In the rows, 128 means zero.
One turn moves each row of this set onto another row. After a few examples, where does it send each row asked below?
K_965: [143 161 114 138 129 128 141 127 123 122  75 128 128 124 163 149 131 111
  94 116 102 128 107 137 116 109 106 123 118 111 100 122 122 136 125 119
 136  96 126 134 119 117 144 140 134 128 118 118 153 114 135 138 122 112
 127 118 124 159 137 126 119 129 117 138 138 130 139 120 114]
K_306: [146 130 122 150 124 119 136 149 121 124 161 121 117 136 132 130 145 151
 160 124 129 124 135 129 140 137 115  98 127 166 128 140 131 124 130  73
 143 109 134 123 130  92 123 140 130 125 118 126 113 129 102 141 121 110
 133 111 110 132 131 146 136 137 133 130 127 126 136 160 112]
K_563: [129 133 144 119 142 147 135 149 119 112 128 139 100 122 143 131 161 135
 130 136 145 121 114 128 137 134 145 117 126 153 145 123 135 115 128  93
 106 159 134 142 118 117 121 118 153 126 124 164  93 109 148 136 120 127
 124 130 109 132 120 127 142 134 127 125 128 124 145 136 106]
K_210: [161 126 147 121 131 157 119 133 115 114 115 125 118 115 129 159 131 161
 142 116 139 112 133 134 132 145 140 150 135 156 175 110 118 116 116 126
 132 152 121 135 111 109 136 113 144 108 121 135 109 118 135 138 118 122
 129 107 126 133 147 140 144 134 125 136 138 108 141 112 130]
K_932: [138 122 136 153 139 111 141 137 139 123 129 146 154 134 138 131 146  92
 136 130 114 128 106 145 142 130 131 108 126 100 172 128 120 117 140 131
 148 131 125 107 151  65 132 136 116 132 113 112 124 117 161 127 111 122
 107 117 110 146 137 105 127 125 140 132 136 158 133 140 106]
K_834: [151 148 153 126 123 142 133 144 119 130 121 125 123 122 151 146 139 182
 135 129 158 120 109 134 137 144 151 140 135 167 174 115 136 115 134 126
 137 160 128 121 123 120 127 121 135 125 130 139 102 112 152 134 127 120
 126 114 128 133 135 134 130 134 131 146 138 132 130 124 113]
K_764: [138 121 142 144 131 109 125 103 152 137 107 141 112 113 107 142 138 125
 134 115 143 109 105 125 131 142 135 139 104 118 135 149 160 127 133 145
 140 125 125 124 123 148 116 149 130 153 118 124 113 127 136 123 127 114
 117 110 119 108 144 111 141 140 131 143 137 133 111 114 155]
K_810: [154 122 126 170 126 127 138 144 115 116 146 127 129 130 133 143 142 141
 166 134 115 129 119 107 118 155 117 103 127 160 118 128 128 144 133  80
 144 122 127 144 120  83 133 130 145 135 125 114 128 131 120 151 124 112
 151 108 113 130 132 155 131 127 136 136 144 132 135 145 118]
K_537: [144 154 109 123 127 120 158 116 116 132  83 139 118 129 139 148 146 118
 122 115 109 121 126 144 118 112 110 130 109 124 107 121 116 123 137 139
 122  87 114 124 115 113 134 157 134 112 112 128 131 125 131 137 142 104
 137 121 141 141 130 125 115 132 130 150 130 111 145 112 122]
K_549: [131 127 140 133 139 124 133 145 127 123 132 121 142 121 126 146 142  95
 141 129 131 123 123 142 149 107 139 104 149 103 167 164 112 114 139 134
 134 118 110 115 132  66 139 131 123 115 108 130 134 125 164 149 119 137
  90 118 128 140 128 126 118 134 138 139 127 146 152 123 120]
K_717: [151 133 144 164 129 132 115 143 117 118 151 101 120 130 136 148 117 148
 146 116 120 124 123 115 125 137 117 122 131 163 130 137 135 151 126  80
 149 134 125 131 125  77 138 133 138 124 126 110 133 126 114 151 112 108
 139 119 114 134 136 151 143 131 115 129 135 126 138 150 141]
K_802: [159 119 134 125 151 144 132 143 122 104 121 145 110 132 127 127 151 136
 129 130 135 126 108 133 117 172 127 128 122 145 165  98 119 127 118 119
 128 161 137 149 102  97 144 113 153 115 140 140 115  97 143 130 111 108
 143 101 110 138 138 130 153 132 125 125 139 128 133 142  98]
K_357: [140 148 136 126 125 119 116 122 147 135 116 116 101 118 122 120 128 128
 119 111 128 124 110 138 131 136 134 132 127 104 155 162 141 128 137 100
 143 115 137 127 106 162 127 135 132 142 127 125 132  81 122 125 121 126
 107  98 118 125 146 138 128 143 113 123 123 116 125 131 143]
K_164: [120 132 136 132 124 113 130 148 123 122 111 112 151 123 121 135 120  59
 126 111 171 129 131 128 116 164 129 141 140 154 150 125 149 144 139 161
 152 107 137 126 123 125 143 136 135 116 121 139 101 103 155 134 141 112
 118 109 121 126 133 133 128 130 112 127 138 133 110 157 117]
K_735: [146 125 154 142 145 117 139 123 138 137 120 131 151 127 117 134 138 109
 147 126 114 120 106 143 131 129 142 128 131 110 189 141 108 132 132 147
 157 124 107 112 141  58 138 144 124 113 122 123 133 117 155 124 128 119
 105 112 135 133 152 125 134 120 148 133 138 146 144 142 139]
K_754: [138 168 117 127 135 109 161 132 134 138  80 124 129 123 143 156 137 137
  99 115 125 133 118 150 123 102 115 118 117 135 106 143 118 132 127 133
 137 103 131 128 114 113 150 143 130 125 119 145 142 112 139 138 149 115
 124 124 151 137 128 123 106 126 109 144 131 136 149 138 120]
K_840: [125 151 116 127 149 112 149 121 126 125  78 132 117 126 138 154 144 111
  95 112 122 130 107 140 104 112  99 118 102 131 103 111 131 130 142 133
 127 109 123 132 133 100 146 149 140 143 113 127 137 116 153 138 135 105
 130 120 132 131 121 114 123 134 108 154 122 137 134 123 115]
K_518: [151 134 150 130 124 111 145 138 137 126 136 121 134 138 120 133 143 112
 136 131 127 124 107 146 135 125 131 109 148 119 194 146 110 126 140 125
 167 101 120 108 131  66 115 137 120 120 117 122 127 107 159 129 127 117
  89 114 128 141 141 139 111 141 141 142 127 138 132 126 111]
K_842: [141 123 124 162 129 123 120 148 117 127 150 123 127 131 136 147 129 165
 157 120 142 131 122 121 137 136 115 108 126 166 127 123 140 121 146  99
 145 125 127 126 153  80 141 136 129 132 114 105 124 136 121 149 116 112
 134 103 103 117 129 133 150 141 132 140 134 146 109 149 124]
K_235: [135 149 108 125 143 103 139 139 134 121 129 124 103 131 121 121 128 123
 131 121 154 123 121 137 136 142 131 111 119  92 135 183 150 117 121 133
 136 123 137 125  86 160 140 140 127 136 126 130 138 101 130 139 123 136
 123 103 126 135 136 123 127 139 129 137 136 131 142 132 118]
K_181: [149 168 108 113 144 116 149 120 124 136  92 131 101 136 137 137 127 128
  98 104 120 129 119 154 116 106 104 124 111 120 127 114 123 123 128 130
 144  87 129 134 127 101 149 151 128 116 113 117 139 104 129 126 137  96
 126 111 125 137 135 113 136 135 112 146 127 131 127 135 123]
K_902: [128 142 129 138 121 120 135 145 129 134 111 122 150 119 139 123 118  51
 122 126 155 130 139 116 131 148 136 142 132 148 154 134 143 139 138 135
 142 119 138 117 130 138 152 134 134 128 134 152 106 111 141 135 143 123
 122 120 119 132 132 130 118 119 115 108 142 133 122 161 115]
K_452: [141 140 109 131 124 124 133 138 110 127 119 118 137 130 140 132 110  49
 128 119 145 124 135 111 120 160 141 159 137 138 169 123 146 135 135 145
 158 100 133 124 123 134 143 126 132 123 127 123 112 111 137 140 145 120
 133 114 120 138 138 144 123 121 117 126 138 127 118 155 116]
K_597: [136 128 114 127 122 119 134 138 116 128 124 126 142 126 123 132 130  33
 128 109 150 125 149 131 116 160 138 141 131 149 146 124 149 124 130 132
 143  99 133 132 123 128 129 136 131 121 114 141  86 109 141 144 139 115
 120 115 116 132 131 130 122 128 120 126 129 126 130 150 117]
K_609: [151 116 134 164 134 121 121 136 133 135 147 126 132 124 122 144 138 146
 151 131 130 124 129 117 140 129 124 118 121 177 119 149 129 140 122  95
 135 135 124 127 124  80 146 140 132 120 133 136 131 147 113 148 126 111
 141 120 121 117 133 132 141 127 130 117 136 142 142 159 143]
K_151: [131 152 117 127 122 120 140 144 116 132 120 117 137 124 131 143 112  64
 136  99 156 126 152 129 129 147 134 145 131 144 166 128 150 119 142 146
 145 108 142 125 136 129 149 128 136 126 114 142  99 101 141 137 155 124
 121 117 120 120 133 132 131 117 114 127 133 125 115 163 118]
K_847: [136 111 131 150 134 109 140 118 150 120 103 145 118 120 106 136 154 115
 153 126 127 121 110 126 133 159 137 128 110 102 120 162 144 141 141 149
 120 130 139 137  82 144 128 136 140 135 119 124 123 109 140 134 133 119
 145 119 131 114 126 112 128 131 118 129 139 120 122 125 141]
K_338: [136 139 130 138 108 125 124 140 114 131 119 113 150 128 138 134 116  54
 129 117 155 125 141 125 131 152 146 160 139 151 150 134 153 144 140 145
 139 109 132 116 117 132 135 137 122 106 124 129  99 114 147 144 142 112
 123 130 122 137 126 130 115 126 112 121 131 123 124 143 133]
K_533: [142 116 126 127 143 155 125 139 125 113 118 145 120 112 144 146 149 131
 130 136 138 104 124 117 150 124 149 137 127 149 140 131 129 112  99 111
 115 153 128 133 117 121 128 108 135 121 122 153 101 137 133 138 101 138
 127 132 109 149 137 116 147 129 132 119 140 129 149 130 115]
K_401: [130 116 123 159 146 116 123 158 120 120 142 115 139 123 126 143 131 153
 145 135 149 130 131 118 124 142 109  96 128 169 117 141 129 128 123  98
 142 133 116 122 133  87 160 143 128 129 127 122 140 139 119 156 109 127
 139  95 114 132 133 143 138 139 127 132 133 148 145 152 118]
K_684: [160 118 127 128 146 133 125 150 127 107 126 142 121 133 142 133 142 143
 116 143 155 115 100 124 135 161 129 133 123 159 155 115 132 124 104 136
 141 157 134 122 105 114 134 116 132 122 146 138 118 125 152 138  97 116
 141 109 116 158 138 123 140 146 136 135 148 147 135 133  85]
K_734: [150 139 134 158 119 105 123 117 132 129 110 142 123 131 121 138 146 110
 143 119 131 131 107 139 112 176 127 133 101 107 133 129 152 121 154 136
 121 145 129 128 115 147 125 144 135 157 125 105 117 106 153 146 125 112
 134  95 123 117 133 111 124 139 137 152 138 132 117 106 131]
K_117: [148 152 127 132 127 112 136 113 135 129  77 126 124 133 145 152 138 123
  97 109 113 125  97 142 127 114 102 140 110 131 112 121 127 149 133 145
 141  97 132 109 119 107 133 149 133 121 122 127 146 124 143 128 130  89
 127 134 144 145 131 120 124 136 109 137 135 134 128 132 122]
K_926: [129 137 150 149 137 121 165 136 128 126 131 133 139 125 136 136 146  98
 162 132 107 123 114 133 139 120 151 108 135  99 170 151 121 129 148 125
 141 129 120 129 134  64 124 132 132 127 104 124 115 110 166 131 137 129
 110 136 126 142 134 126 120 108 143 147 135 136 148 132 127]
K_66: [154 135 153 143 142 119 129 136 137 115 140 123 131 137 120 131 137  74
 123 129 113 133 114 141 129 128 125 106 136 102 173 143 113 137 133 116
 139 133 122 124 128  53 139 133 131 123 129 127 135 109 168 140 113 114
  96 121 114 148 139 122 125 129 136 131 129 142 145 124 118]
K_450: [150 142 130 147 133 112 124 134 148 119 110 114 120 116 115 145 107 119
 113 109 143 126 135 141 122 152 111 120 121  98 148 156 139 125 120 122
 142 147 139 130 102 152 158 127 127 155 131 116 143  93 134 142 110 133
 116  93 117 135 150 121 115 133 110 135 134 119 132 108 130]

K_235 -> K_764
K_932 -> K_549
And these:
K_834 -> K_684
K_338 -> K_452
K_181 -> K_840
K_306 -> K_842

One turn moves each row of this set onto another row. After a few examples, where does it send each row asked below?
K_823: [137 114 136 124 131  95 120 150 120 130 158 141]
K_898: [133 141 133 146 131 128 128 159 132 124 143 111]
K_468: [119 148 124 115 111 119 132 136 127 132 120 108]
K_979: [141  94 122 141 131 140 116 149 141 115 124 163]
K_766: [133 108 119  95 121 122 134 158 138 130 138 134]
K_831: [110  98 128 129 112 144 123 154 126 117 107 159]
K_860: [132 146 142 130 109 110 133 124 105 129 124 120]
K_24: [124 144 123 154 134 114 116 116 132 122 136 164]
K_55: [130  98 123 119 133 118 130 166 132 122 150 143]
K_271: [123 115 136 131 111 129 120 157  97 137 125 110]
K_455: [ 97 114 118 122 113 139 135 126 113 121 109 142]
K_257: [133 100 144 145 116 125 125 138 137 111 142 170]
K_38: [112 103 115 142 126 130 109 129 122 124 124 175]
K_528: [138  96 114 136 137 129 101 137 135 124 132 169]
K_839: [140 144 127 151 132  98 108 132 127 129 144 134]
K_376: [116 144 138 116 122 119 135 125 114 120 131 108]
K_628: [132  94 112 152 131 118 100 152 129 126 137 156]
K_516: [139 130 142 163 140 105 122 135 120 111 147 145]
K_835: [139 126 128 100 120 100 129 147 121 139 146 130]
K_394: [108 115 128 126 111 160 116 132 121 134 106 134]
K_747: [113 155 140 137 117 140 119 120 120 133 123 121]
K_761: [145  98 127 140 133 131 111 135 129 136 144 170]
K_873: [104 153 131 132 122 121 137 116 124 119 125 132]
K_309: [117  87 130 117 111 151 130 138 108 133 117 144]
K_760: [129 136 149 113  94 125 141 120 129 124 126 143]
K_931: [113  97 123 109 113 141 123 133 110 125 109 137]
K_61: [132 110 124 108 102 142 130 138 122 130 100 136]
K_696: [123 101 139 118 102 143 136 138 141 113 122 159]
K_656: [127 142 136 162 134 130 100 123 126 131 137 149]
K_40: [156 132 113 141 133 129 106 156 143 137 132 143]
K_449: [128 118 137 158 126 116 104 147 126 122 130 178]
K_821: [116 136 146 119 119 135 144 132 118 126 135 113]
K_496: [113  96 111 121 111 145 126 151 129 123 112 129]
K_997: [147 144 140 143 137 120 128 126 135 130 152 144]
K_940: [138 133 159 139 110 105 130 123 129 118 147 153]
K_571: [129 160 144 141 120 105 119 132 129 125 131 148]
K_343: [108 145 138 116 104 136 139 143 122 120 105 130]
K_183: [121 105 127 152 131 153  97 134 126 131 124 159]
K_680: [140 142 134 146 146 108 117 128 135 121 150 144]
K_705: [145 105 117 126 112 131 102 151 112 150 115 141]

K_376 -> K_680
K_24 -> K_38
And these:
K_516 -> K_979
K_343 -> K_571
K_821 -> K_997
K_496 -> K_468
K_940 -> K_257
K_747 -> K_656
K_271 -> K_898
K_55 -> K_766

